Where one turn sends some rows of the set: a few examples, then the rows asked
feto: [-0.91 +3.05 +0.51 +0.45 -0.53 -2.29 -0.10 +1.01 +0.57 +0.30 +1.06 +0.89 +2.43 -1.57 -1.03 +1.29 +0.72 -1.22 -3.80 -1.33 -1.34 +2.55 +1.22 -4.06 +1.95 +0.14 +0.87 +0.07 +2.74 -1.79 -0.93 -0.51]
Fofov: [-2.01 +2.31 +0.10 +0.99 -1.56 -2.26 -0.02 -0.03 +1.83 -0.74 +0.73 +0.68 +1.71 -0.68 -1.23 +1.52 +0.15 -1.82 -2.41 -2.88 -0.67 +1.61 +0.82 -3.55 +1.67 +0.94 +1.23 +0.63 +3.80 -1.39 -0.44 -0.53]
lageb: [-1.21 -0.36 +1.85 -2.08 +0.00 +1.25 -0.56 -0.87 -0.35 -2.46 -1.85 +0.52 +1.69 +0.99 -0.85 -1.28 -0.46 +5.58 -2.45 -0.20 -2.86 +0.58 -3.29 +1.01 -1.84 -0.69 +2.09 -1.30 -2.60 -2.32 -0.63 +0.60]
zopap: [-1.40 +2.34 +0.83 +0.87 -0.05 -2.30 +0.39 +0.55 +1.60 -0.65 +1.08 +0.94 +1.42 -1.15 -1.02 +1.35 -1.15 -1.34 -3.24 -2.03 -0.49 +1.09 +1.50 -3.14 +1.55 -0.14 +2.04 -0.26 +3.71 -0.86 -0.66 -0.73]
gevi: [-1.13 +2.23 +0.20 +1.08 -0.05 -2.05 +0.92 +0.05 +2.03 +0.20 +0.39 +1.70 +1.47 -0.10 -0.90 +1.04 +0.69 -0.94 -2.62 -2.84 -0.71 +1.88 +2.01 -2.62 +2.01 -0.36 +1.36 +0.04 +3.84 -0.72 -1.65 -0.93]
kikik: [-1.77 -0.40 -0.81 -0.30 -0.55 +1.63 +2.52 -1.91 -1.38 +3.01 +2.21 +1.20 +1.48 +1.56 +0.27 +0.34 +0.01 +2.43 +1.73 +2.23 -2.02 -1.14 -1.39 -0.42 -0.40 +3.04 +3.44 +0.08 +0.06 +0.68 +1.70 +0.00]
Guki: [-1.34 +1.80 +0.55 +1.69 -0.79 -2.82 +0.47 +0.85 +1.02 -1.07 +0.83 +0.51 +2.00 -0.68 -0.84 +0.92 -0.20 -0.64 -1.98 -1.94 -1.53 +2.74 +0.19 -3.37 +1.79 -0.67 +0.88 +0.21 +4.66 -1.87 -0.22 -0.90]
Zek: [-0.93 -0.05 +1.58 -2.44 +0.03 +0.60 -1.09 +0.11 +0.34 -2.33 -2.39 +1.14 +2.60 +1.09 -0.56 -0.09 -0.34 +4.63 -2.63 -0.32 -2.27 +1.50 -2.53 +0.81 -2.44 +1.33 +2.83 -1.42 -3.17 -2.85 -1.04 +1.15]
pota: [-0.30 +2.56 -4.15 -2.50 -2.68 +2.96 -1.98 +0.33 -0.74 +1.30 -0.29 -1.06 -3.08 +0.67 -0.99 +0.62 +1.32 -0.73 -1.27 +0.37 -2.27 +1.49 -2.87 +0.21 +4.64 +0.15 +0.95 +1.08 -1.40 +1.26 +1.91 +1.20]
manaf: [-0.48 -0.59 +1.45 -2.36 +1.05 +1.69 -0.95 +0.01 +0.37 -2.61 -2.23 +1.23 +2.70 +0.07 -1.33 -0.17 -0.66 +4.33 -2.21 +0.38 -2.32 +1.58 -2.53 +2.36 -2.02 +0.11 +2.37 -0.42 -3.29 -1.74 -0.98 +1.63]
Daku: [+0.01 -0.83 -0.36 +0.07 +1.24 +1.13 +0.92 +0.20 -0.57 +4.25 +0.77 -0.77 +2.54 -0.50 +1.59 +1.41 -1.13 +0.83 +2.62 +0.00 -0.06 -2.33 -1.46 -1.06 +2.01 +2.00 +2.32 +0.58 -0.78 +0.46 -0.03 -0.01]
fotap: [-0.41 -0.66 +0.83 +1.26 -0.49 +1.02 +0.98 -0.70 +0.02 +3.71 +0.72 +1.41 +2.17 -0.46 -0.54 +0.00 -1.17 +1.79 +3.86 +0.92 -0.50 +1.70 -0.58 +0.54 -0.61 +2.75 +0.91 +2.35 +0.13 -0.42 +0.58 -0.82]
Tora: [-0.66 -0.80 +1.50 -2.74 +1.09 +1.45 -0.66 -0.72 +0.21 -1.70 -2.50 +1.86 +2.89 +0.92 -1.10 +0.22 +1.40 +5.03 -2.10 +0.53 -2.33 +1.63 -2.26 +1.98 -1.28 +0.23 +1.98 -1.52 -2.26 -2.74 -1.25 +1.53]
noki: [-0.96 +1.03 -3.56 -2.64 -2.14 +2.66 -2.46 +0.53 -0.40 +0.68 -0.44 -0.61 -3.59 +0.43 -1.56 +1.04 +0.40 -0.36 -0.26 +1.24 -1.73 +0.99 -3.08 +1.14 +4.75 +0.19 +1.74 +0.95 +0.40 +0.74 +3.48 +0.95]
rup: [-0.69 +0.76 -3.03 -3.63 -2.65 +2.48 -3.12 +0.69 -0.44 +1.05 -0.91 -1.14 -2.49 +1.47 -0.78 +0.82 +0.94 -0.22 -0.18 -0.45 -1.27 +1.17 -3.76 +1.27 +4.30 +0.30 +1.46 +0.71 -0.80 +1.40 +3.43 +0.65]
zotin: [-0.19 +1.41 -3.97 -2.06 -2.35 +2.21 -2.61 +0.74 -0.44 +1.07 -0.50 -1.53 -2.44 +1.01 -1.51 +0.31 +0.23 +0.07 +0.53 -0.76 -1.90 +0.87 -4.33 +1.09 +5.28 -1.12 +1.75 +0.02 -0.12 +1.24 +2.08 +1.08]
luk: [-0.43 +0.93 -2.98 -2.93 -1.84 +2.91 -2.02 -0.33 -0.24 +1.56 -1.26 -0.84 -4.03 +1.70 -0.61 +1.27 +1.33 +0.25 +0.04 +0.46 -0.84 +0.94 -2.62 +1.10 +5.18 -0.29 +0.91 -0.16 +0.12 +0.64 +2.47 +0.80]
lese: [-0.23 +0.65 +2.36 -2.85 +0.02 +1.91 -0.86 -1.14 -0.65 -1.80 -1.66 +0.42 +2.05 +0.14 -0.85 -0.30 +0.28 +4.32 -3.34 +0.57 -2.21 +2.20 -2.42 +0.91 -2.04 +0.20 +0.81 -1.00 -4.15 -2.10 -0.83 +1.27]

rup turns into Zek
feto turns into pota
Now these:
manaf turns into zopap
lageb turns into Guki
Tora turns into gevi
Daku turns into kikik

